Rotation paths and how fast each direction turns (degrees a step)
Each turn is a multiple of 5 degrees from 10 to 175, or 0.
Each row of a path follows its step; steps can be skipped.
Path 1:
step 0: [ 0.97  0.25  0.20 -1.28 -3.93  1.50 -0.81 -1.36 -1.78  0.77 -0.17  1.96
  1.80 -0.06  0.99 -3.00  0.44 -1.54  0.33 -0.72 -0.69  0.66  0.88  0.48
 -1.85 -0.15  1.55 -2.40  1.07 -1.73 -0.33  1.05 -0.97 -1.77  1.01 -2.02
 -0.27 -3.16 -2.22  0.97  1.46  1.78  1.51 -2.38  2.86  1.64  0.73 -1.61
 -0.49  2.54  1.21  1.17]
step 1: [-0.27  0.79  0.93  0.17 -2.10  1.24  1.13 -0.51  1.02  0.38  2.86  0.09
  1.19  0.71  2.66 -1.26  1.00  2.01 -0.06  0.29  1.65 -4.36  0.90 -1.92
 -1.90  1.49  0.88 -0.48  2.10  1.89  3.17 -0.60 -1.54 -1.94 -1.72  0.74
  0.20  1.91  0.44 -1.07 -0.87 -0.72  1.70  0.80  1.26 -1.29 -0.96  1.39
 -1.88  0.13 -1.92 -2.26]
step 2: [-0.34 -0.44  0.52  1.40 -0.62  0.77  0.67  0.41 -0.16 -0.52  0.39  1.52
 -0.32 -1.57  1.30 -0.60  2.00 -3.49 -2.32  0.70  0.82 -1.78 -2.33  1.07
 -1.58 -1.92  0.57  0.70  1.03 -0.75 -3.64 -0.93 -1.62  2.28  0.11 -2.80
 -0.37  0.33  0.89 -0.27  0.74  0.20  4.19 -1.86 -0.25  1.00  0.31  0.23
  2.73 -1.31 -2.97 -1.51]
step 3: [ 2.84  1.89 -0.20  1.78  0.61  3.04 -1.81 -0.62 -2.28 -2.80 -1.69  3.18
  0.78  0.82  0.07 -0.48  1.62 -0.39  1.20 -0.09 -2.29 -2.30  0.71 -1.21
  0.22  0.50  1.03 -1.31 -0.01 -1.69 -0.92  1.80 -1.02 -1.13  0.74 -1.84
 -0.29  0.46 -1.14 -2.31 -0.75 -2.11 -0.32 -0.36  3.58 -1.93 -1.77  1.28
 -0.69  0.00  1.32  0.00]
step 4: [-0.47  2.73  1.08 -0.28 -1.41  2.98 -1.58  0.77  1.40  0.02  1.46 -0.29
 -1.57 -2.34 -2.95 -0.70  0.06  1.15  0.58  1.47  0.88 -2.37  2.12 -0.83
 -2.34  0.67 -2.58  0.81  3.71  1.55 -0.37 -3.14  1.41 -0.90 -0.42 -1.76
  0.58  2.64 -0.74 -0.60 -0.65  1.33 -0.32 -1.79  1.35  0.13 -0.09 -1.31
  1.66 -0.67 -1.49  0.36]
step 5: [-0.65  1.20  1.23 -0.53  1.73  3.11 -0.24  1.94  0.38 -0.47  1.15 -0.89
  0.18  1.87  1.58 -0.07 -0.04 -1.23 -1.79 -1.04  1.61 -1.34  3.48 -1.43
 -1.90 -0.06  0.60 -0.22 -1.64 -1.48 -1.56  0.10 -0.37  1.78  3.50 -1.49
 -1.22 -2.21  0.90 -2.84 -0.42  0.28  4.04 -0.31 -0.89  1.55  1.33  0.88
  0.54  1.66  1.00  1.43]
step 6: [ 2.92  2.91  3.33 -0.81 -1.97  1.02  1.86  0.15  1.16 -0.25 -0.19 -0.65
 -2.29  1.47 -1.09 -1.89  0.09 -0.34 -1.68 -0.27 -0.88 -3.19 -0.90  0.44
 -1.09  0.57  1.20  0.05  0.11  0.72 -0.34  0.37 -3.02  1.24  0.17 -0.63
  2.26 -0.81 -1.22  0.48  0.31 -1.37 -0.77  1.47  1.49 -4.65 -1.15 -1.63
  0.43  0.27  2.32  1.01]
step 7: [ 1.81 -0.96 -0.81  1.78 -2.04  1.36 -0.82  0.98  0.05 -1.36  0.41 -1.90
 -0.01 -0.07 -2.09 -0.12  0.25  1.61 -0.39  1.88  2.12 -3.89 -0.09  2.12
 -0.47  1.20 -1.48 -0.42  0.55  0.52 -2.55  0.40  1.02  0.61 -1.35 -1.07
 -1.54  0.99  0.36  2.54 -1.76  1.43  3.49  1.04  0.72  1.53  1.47  2.55
 -0.93 -0.91 -0.30  3.58]
step 8: [ 1.76  0.16  0.30 -2.32 -0.97  0.01 -1.15  2.34  0.20 -0.22 -0.48 -0.77
 -1.56 -0.62  2.15 -1.82  0.51  1.27  3.71 -2.18 -2.06  1.88  0.26 -1.55
 -2.33 -0.29  0.14 -1.12  0.32 -1.51 -2.17 -0.54 -1.21  2.19  2.05  0.49
  1.12 -1.79  1.25  0.50 -0.47  1.00  3.88 -1.07  4.02 -0.16 -1.47  0.25
 -0.70  1.09 -0.54  0.35]
step 9: [ 3.45  0.62  1.52  1.08 -1.24  0.01 -0.95  0.76  0.59  2.83 -0.68  0.84
  0.76 -1.03  1.02 -1.44 -0.25 -1.04 -0.82 -3.18 -0.45 -3.74 -0.05 -0.44
 -1.72 -0.32  0.16 -0.38 -0.03  0.36  3.83 -3.09  0.64 -1.84 -0.45 -0.30
  2.47  1.82  0.88  0.14  0.05 -1.02  1.51  2.75 -0.14 -0.98  0.12  2.45
  1.55 -0.53  0.54  2.25]
[ 0.21  0.57  0.31  0.35 -0.27 -0.32 -0.43 -0.32 -0.07  0.55 -0.29 -0.02
 -0.12 -0.30  0.45  0.16 -0.44 -0.15 -0.24 -0.27 -0.18 -0.22 -0.36 -0.25
 -0.14  1.14  0.59  0.21  0.24  0.36 -1.16 -0.51  0.69  0.15 -0.18 -0.23
 -0.39  1.00 -0.38  0.28 -0.22  0.52  0.15  0.44 -1.08  0.67  0.51 -0.32
 -0.17 -0.08  0.17 -0.40]
140
[-0.53  0.66  0.25 -0.51  0.36  0.22  0.78  0.32 -0.12  0.70 -0.40  0.55
  0.68  0.19  0.54 -0.24  0.18  0.31 -0.61 -0.96  0.45  0.06  0.10  0.21
 -0.31  0.21 -0.10 -0.36  0.96  1.31  0.49 -0.10  0.05  0.05  0.24 -0.13
  0.00 -0.80  0.21 -0.08 -0.14 -0.03 -0.35 -0.48 -0.54  0.15  0.18  0.05
 -0.06  0.30  0.25  0.58]
80
[-0.41  0.16  0.30  0.85 -1.07 -0.53 -0.07  1.02 -0.20  0.13 -0.42  0.19
 -0.20  0.81  0.04  0.21 -0.17  0.47  0.31 -0.06  0.26 -0.63  0.36  0.53
  0.71 -0.21  0.47  0.39  0.04  0.16  0.04 -0.39  0.92 -0.82  0.18 -0.17
 -0.55 -0.33  0.37 -0.09  0.48 -0.20 -0.04  0.01  0.34 -0.49 -0.39 -0.79
 -0.15 -0.28 -0.36 -0.02]
125
[ 0.46  0.56 -1.13 -0.11  0.01  0.57  0.46  0.45 -0.64  0.66 -0.22 -0.18
  0.25 -0.40 -0.20 -0.07  0.21  0.17  0.10 -0.17  0.61  0.22 -0.30 -0.21
  0.10 -0.90  0.65  0.06  0.85 -0.63  0.06  0.56  0.22 -0.31  0.20  0.13
 -0.18  0.66 -0.43 -0.49  0.24 -0.26  0.16  0.10 -0.19 -0.60  0.93  0.08
  0.27 -0.07 -0.43 -0.84]
40
[-0.36 -0.26 -0.39 -0.50  0.09  0.47 -0.13  0.53  0.53 -0.64 -0.26 -0.32
 -0.30  0.52  1.33  0.05  0.34 -0.04  0.10 -0.51  0.88  0.04  0.23 -0.43
 -0.72  0.02 -0.41  0.91 -0.50  0.18 -0.59  0.17  0.51  0.10 -0.35  0.79
  0.36 -0.04  0.13  0.18 -0.10  0.26 -0.12 -0.40  0.20  0.13  0.29 -0.04
  0.33 -0.84 -0.45 -0.50]
115
[-0.15  0.25  0.31  0.13  0.24  0.06 -0.83  0.87  0.60 -0.59 -0.54  0.92
 -0.16 -0.26 -0.16 -0.53  0.34  0.38  0.23 -0.33 -0.40  0.31 -0.11 -0.28
  0.41 -0.69  0.53 -0.37  0.49 -0.04  0.49  0.49  0.25  0.51 -0.32 -0.35
  0.27  0.64  0.34  0.30 -0.01 -0.17  0.03  0.22 -0.47  0.92 -0.84  0.59
  0.33 -0.68 -0.11 -0.17]
60
[ 0.17 -0.10  0.69  0.31 -0.64  0.42 -0.81 -0.75  0.14  0.40 -0.14 -0.72
  0.21 -0.28  0.62  0.11  0.00  0.27  0.06 -0.55 -0.30 -0.06 -0.31 -0.35
  0.61  0.24  0.14 -0.23 -0.17  0.41  0.40  0.74  0.46  0.22  0.39  0.17
  0.28 -0.31 -1.16 -0.19  0.52 -0.43 -0.14 -0.61  0.26 -0.74 -0.27  0.44
  0.70 -0.40  0.64 -0.10]
130
